The rows below come in pairs that one turn or mirror swaps. Which row does each named row swap with?
Q609: -7 4 -23 0 5 24 -3 3 15 -20 -29 -21 -5 4 10 18 14 13 0 -16 0 -2 -19 -4 9
 -6 -8 -2 10
Q431: -9 -1 -23 -17 -30 -10 -17 -9 -6 4 -27 -10 5 14 -17 -19 8 11 -11 14 -18
 22 -4 9 18 -7 -1 15 -13
Q359: -2 2 -2 19 -1 12 -19 -7 -3 -7 -46 -6 -2 3 8 -23 -15 -10 -2 4 -1 -5 25 11
 25 6 -27 0 -6
Q898: 3 -34 -2 11 -14 -3 -14 5 -18 -11 -13 10 9 -1 -18 -32 1 28 0 6 4 -19 19
 -3 9 5 -20 10 5
Q876: 6 -12 13 -3 -31 -18 12 5 13 3 6 6 6 -15 -14 0 4 -10 -7 29 -10 2 5 -2 10
 -12 6 -16 -9
Q30: 14 -8 11 -20 -8 10 22 -1 -1 -16 -16 28 -1 1 -9 -8 22 -1 5 26 -12 3 9 -12
 10 20 -18 -13 5
Q303: 25 11 11 13 -6 5 26 4 -9 -10 -6 22 -1 -11 3 -6 0 -15 2 14 -5 0 11 -19 1
 16 -16 -2 -5
Q847: 8 -13 12 -25 -11 14 21 -3 -4 -15 -22 29 3 1 -13 -7 22 -4 -2 21 -10 7 9
 -14 -2 13 -18 -12 -1
Q611: 10 -1 0 21 2 23 -22 -9 2 -16 -38 -15 -6 7 2 -17 -9 -8 -6 7 -4 -15 21 7
 18 17 -23 5 -1
Q917: 22 -7 -5 0 -21 8 -16 4 0 -10 11 -6 -4 15 22 2 2 -8 7 -5 -8 -23 9 26 27
 -8 -6 0 -6
Q964: -4 -6 -14 -13 -11 -15 -1 3 -3 -30 -1 28 7 -2 -10 11 19 2 -19 -14 -7 -4
 -22 -19 10 23 -1 -14 15
Q959: 20 -11 -18 -2 -31 -1 -22 0 -7 -24 0 7 6 18 5 14 6 9 -3 10 -15 29 3 25 12
 -8 -10 -9 4
Q816: 17 -10 -18 -5 -35 -5 -23 6 -4 -22 -11 7 8 11 -4 11 13 18 -8 14 -10 38 -4
 18 8 -4 -15 -7 10
Q235: -3 -10 -24 -17 -34 -11 -22 -2 -2 -11 -27 -2 10 13 -14 -2 20 13 -12 15
 -13 36 -2 14 11 -6 -11 1 4
Q730: -18 9 -4 -12 -19 1 -16 -8 1 12 -13 -7 -2 14 8 -21 -19 -2 9 -4 15 -22 1 4
 23 15 7 9 -3
Q57: 5 0 3 18 0 20 -21 -5 -4 -13 -36 -8 -4 5 12 -27 -10 -8 -2 3 -1 -6 23 14
 18 17 -21 8 -6
Q801: -4 10 -4 11 -4 -3 8 2 8 -22 -25 14 4 -19 -12 -11 1 -7 -7 15 12 -1 2 -41
 -4 19 -1 -9 0
Q423: 9 17 -2 -30 -32 -13 8 -10 -12 -14 -1 10 16 2 -15 5 8 -16 5 24 6 -2 3 -15
 -9 -10 -8 -5 -1
Q994: 6 -21 6 19 -11 2 -33 8 -4 -4 -26 16 12 -3 0 -32 -14 4 -8 5 7 2 14 15 22
 7 -13 14 -4
Q247: -26 -14 -13 -22 -14 -16 0 9 -15 -19 -2 23 13 5 -11 -1 15 3 -9 -23 7 -19
 0 -5 17 11 -27 3 10
Q367: -5 9 -13 10 -12 -19 -18 4 6 -16 -29 -22 -6 -12 1 -13 4 -9 -29 4 15 -22
 18 -8 21 6 -13 21 11
Q995: -6 -3 -20 -15 -26 -15 -16 -10 -10 4 -31 -10 13 14 -20 -17 10 11 -14 17
 -16 24 0 13 14 -6 -2 12 -2
Q509: 14 17 -3 26 -15 -19 -15 12 -3 -14 -10 -3 10 -28 -8 9 -21 0 -11 -6 -2 7
 -9 -11 0 7 -22 6 15
Q692: 11 6 -8 -2 -5 3 16 -11 21 5 -19 -18 -7 -5 5 0 19 17 -9 -1 -21 -11 -18
 -10 17 -7 11 0 -4
Q746: 22 21 12 14 -12 -1 21 9 -2 -11 -3 23 2 -17 -5 0 -4 -7 -1 15 -12 7 3 -17
 -3 12 -22 -2 0
Q913: -19 -5 -14 -24 -24 -10 -13 -14 -13 11 -28 -5 2 20 -12 -21 2 4 -9 8 -7 14
 1 12 18 0 5 18 2
Q404: -22 -1 3 -1 -8 -2 -3 4 -9 -7 -27 10 13 7 -2 -27 0 -10 0 -16 8 -17 20 16
 23 8 -34 20 -9
Q313: 8 3 -23 9 -2 13 10 -13 17 -6 -20 -27 -6 -3 4 8 15 19 -11 -6 -16 -13 -19
 -9 12 -1 3 1 2
Q758: 27 -7 -8 -2 -21 6 -18 1 2 -15 15 7 0 14 23 8 2 -6 -1 -4 -6 -14 8 28 26
 -8 -6 -9 -2
Q575: 7 7 -12 1 4 8 16 -11 18 0 -19 -22 -7 -5 -3 -2 20 11 -6 -3 -21 -15 -17
 -10 19 1 12 1 3
Q607: -11 -32 -9 -13 -3 13 -21 15 -14 -9 -25 8 32 -2 -7 4 -7 0 4 -22 -12 -14
 -12 -1 16 -3 -17 -13 -5
Q528: 20 3 -3 3 -10 -7 -27 2 9 -20 -14 29 9 -15 5 5 -2 -7 -24 -3 -6 16 -19 -6
 13 27 4 -7 17
Q785: 10 6 -4 -4 -11 -2 -16 5 0 -11 0 -17 -6 7 19 -5 2 -16 -6 -3 5 -34 23 19
 25 -10 -9 15 -8
Q549: -28 -10 4 -3 -10 -16 1 10 -20 -8 -8 20 12 4 -9 -18 8 -1 -7 -18 6 -16 12
 6 17 12 -36 9 -1
Q6: 18 -1 -7 1 -6 -8 -23 3 2 -26 -13 26 7 -14 1 15 -4 -7 -24 -5 -2 12 -22
 -18 14 28 -1 -5 16
Q806: -18 -13 8 -28 -9 -1 -11 -13 17 -31 -22 10 10 1 -14 4 16 12 1 8 24 -9 2
 -12 5 9 -6 -23 15
Q163: 9 -8 -10 -13 -27 -9 12 -16 -24 -18 -1 4 9 -2 -29 -9 12 12 8 18 -4 -18 2
 -20 -8 -3 -18 -5 6
Q148: 2 23 -1 -35 -26 -4 -2 5 7 -10 -20 13 13 8 4 11 3 -28 7 13 12 14 5 -6 1
 -14 2 -10 -6
Q279: -1 -35 -1 10 -15 -2 -20 4 -14 -8 -15 12 7 0 -10 -28 0 24 -4 3 1 -20 21 7
 14 7 -24 14 3
Q19: -12 2 -1 -11 -11 6 -16 -19 8 1 -9 -3 -7 6 5 0 -20 4 12 -7 18 -33 6 3 21
 6 8 -1 3
Q646: 7 -13 11 -22 -11 9 15 -6 1 -21 -29 22 9 12 -16 -6 25 -4 -5 27 -6 4 15
 -15 -2 16 -19 -11 6
Q436: 23 16 6 13 -10 -5 25 6 -5 -11 -4 25 -2 -12 -8 0 -2 -11 0 14 -16 1 7 -16
 1 17 -18 -2 0
Q301: 5 -12 -24 -4 -30 -3 -19 5 -6 -23 -17 3 5 14 -6 8 22 19 -13 14 -11 37 -8
 15 6 -3 -17 1 11
Q547: 6 2 1 23 -4 21 -19 -3 -4 -11 -38 -10 -6 3 14 -24 -11 -8 -11 3 -2 -7 18
 10 22 16 -24 5 -9
Q882: 18 16 -5 26 -13 -18 -14 10 -7 -13 -4 -4 9 -27 -7 8 -22 -3 -9 -7 -1 2 -4
 -10 2 5 -27 -2 11
Q891: -13 -7 7 -2 -7 4 -6 3 -12 -6 -25 18 10 7 1 -29 3 -13 -3 -8 11 -8 25 15
 22 5 -34 18 -13
Q412: 0 21 -7 -37 -17 5 -7 12 7 -12 -18 6 19 7 8 14 -3 -28 9 4 16 12 1 -3 6
 -12 -5 -9 -6
Q479: -5 5 -5 16 -2 -7 5 5 7 -21 -28 11 -2 -19 -12 -19 2 -2 -12 10 17 -5 10
 -39 1 16 3 -5 5
Q157: 9 -8 15 -17 -6 14 21 1 -5 -16 -24 30 3 5 -12 -6 24 -5 -4 27 -10 5 12 -12
 0 9 -15 -14 -3
Q867: -16 -8 -16 -26 -32 -16 -15 -4 -6 2 -27 -16 6 19 -8 -18 3 0 -14 6 0 11 5
 21 12 -3 3 14 -6
Q107: -13 6 -22 -7 5 24 -5 8 18 -19 -27 -14 -4 4 13 20 10 7 4 -23 3 -7 -13 -8
 16 -5 -4 -9 5
Q800: 8 24 -2 -35 -25 -7 1 1 3 -15 -11 10 20 6 3 10 1 -26 6 17 10 11 3 0 1 -14
 -3 -9 -4
Q164: 11 -20 -12 18 -14 1 -36 12 -6 -20 -14 -18 -6 1 -3 11 -21 8 -7 21 -4 -8
 18 -6 16 13 -8 -12 8
Q124: 21 9 -1 3 -10 7 15 -7 12 -3 -3 -20 -13 -5 -9 6 9 5 -4 8 -12 -14 -23 -7 8
 -6 14 -9 -2
Q877: -27 -18 -14 -16 -16 -15 1 10 -13 -19 -3 22 13 5 -13 -2 16 8 -8 -26 1 -19
 -6 -6 16 11 -22 3 7
Q512: 25 -4 5 7 -4 3 -31 4 9 -14 -24 28 16 -12 11 -4 -8 -13 -16 4 1 20 -8 9 15
 17 8 2 5
Q461: 2 -8 -10 9 -10 -8 -37 16 -13 -10 -24 -17 25 -16 -9 4 -23 4 -6 -18 -3 -1
 -8 5 9 -3 -26 7 9
Q115: -8 15 -11 -20 3 21 -4 11 19 -19 -27 -12 4 7 13 24 10 -3 6 -14 12 0 -12
 -5 18 -9 -2 -6 3
Q337: 13 23 1 -31 -28 -13 7 -5 -10 -18 -1 11 11 7 -6 3 10 -19 5 23 6 2 7 -6 -7
 -11 -4 -7 -8
Q380: 0 -11 1 -2 2 11 21 6 2 -13 -19 31 8 -7 -2 -10 4 -6 5 8 1 -7 -1 -35 0 15
 9 -16 -4
Q559: 15 -12 -16 20 -8 10 -31 2 2 -29 -30 -26 -7 2 6 2 -17 2 -13 16 -2 -7 18
 -2 15 8 -14 -15 12
Q448: -3 -18 0 -36 -13 9 -7 -8 7 -34 -24 13 6 12 -20 0 22 11 -2 19 13 -3 0 -12
 6 7 -16 -20 19
Q257: 9 20 6 22 -5 -12 10 8 -9 -9 0 10 0 -23 -8 -1 -15 -9 -3 0 -6 3 2 -18 -2
 17 -24 -1 6
Q160: 5 2 -8 3 -15 -6 -18 1 1 -10 -2 -21 -5 3 17 -7 1 -13 -13 -4 3 -37 19 13
 29 -4 -11 17 -1
Q455: -2 -31 -8 -14 4 25 -7 11 -13 -12 -23 22 28 5 1 0 0 -8 9 -11 -11 -12 -9
 -4 14 2 2 -14 -13
Q309: 12 3 4 10 -6 2 19 -8 12 1 -9 -23 -5 -13 -4 -1 12 3 -7 11 -18 -7 -19 -6
 19 -7 14 -8 -1
Q171: -7 7 -18 -11 1 24 -6 10 15 -23 -24 -11 -1 7 16 28 11 6 7 -18 3 2 -11 -4
 16 -8 -2 -7 7
Q289: -6 -5 -12 -19 -12 -19 -1 8 -8 -25 -3 25 8 -3 -6 8 17 3 -18 -17 -4 -10
 -23 -17 14 25 -8 -8 23
Q153: 5 8 -19 3 1 19 2 -3 19 -8 -22 -25 -10 1 8 13 16 20 1 -11 -11 -11 -20 -7
 17 -2 2 -7 8
Q657: 4 -14 7 -9 -37 -23 -1 12 6 -11 0 0 13 -8 -11 6 0 -11 -4 39 1 10 11 -2 17
 2 5 -16 -8
Q513: 2 1 -24 6 -1 19 6 -5 12 -13 -25 -28 -12 2 8 9 15 18 0 -16 -10 -14 -19 -4
 10 2 -1 -3 10
Q54: -9 -37 -8 -9 -6 4 -25 8 -16 -19 -25 4 33 -6 -5 7 -8 2 -2 -24 -5 -11 -12
 0 14 0 -23 -7 -1
Q873: 12 -7 -17 -4 -31 -1 -26 4 -4 -27 -9 6 10 14 3 16 12 14 -4 9 -10 35 -3 22
 14 -7 -12 -6 4
Q354: 16 -1 -10 -5 -16 6 -15 5 1 -13 7 -6 -2 14 22 3 0 -13 0 -4 -5 -28 13 25
 29 -8 -7 3 -7
Q120: -1 -7 -23 -13 -31 -10 -17 3 -4 -14 -31 -1 5 11 -21 0 20 13 -18 18 -7 35
 -6 12 5 -6 -13 6 7
Q983: -8 -7 -25 -19 -31 -8 -14 -7 -4 -5 -29 -7 14 12 -19 -8 17 17 -16 16 -9 29
 -7 5 11 -3 -11 14 -1
Q460: -28 -6 -3 -3 -12 -2 -5 6 -10 -9 -21 15 10 9 4 -24 0 -5 -4 -18 3 -18 22
 14 23 8 -34 16 -11
Q201: 1 -5 -12 11 -10 -12 -33 11 -13 -13 -17 -11 19 -23 -13 4 -23 0 -9 -20 -7
 -2 -10 4 7 -7 -29 0 10

Q898 is swapped with -> Q479
Q6 is swapped with -> Q54
Q758 is swapped with -> Q412
Q313 is swapped with -> Q983
Q913 is swapped with -> Q309
Q607 is swapped with -> Q528
Q160 is swapped with -> Q423
Q301 is swapped with -> Q609
Q367 is swapped with -> Q163
Q959 is swapped with -> Q115
Q337 is swapped with -> Q785
Q746 is swapped with -> Q460
Q611 is swapped with -> Q646
Q816 is swapped with -> Q107
Q201 is swapped with -> Q289

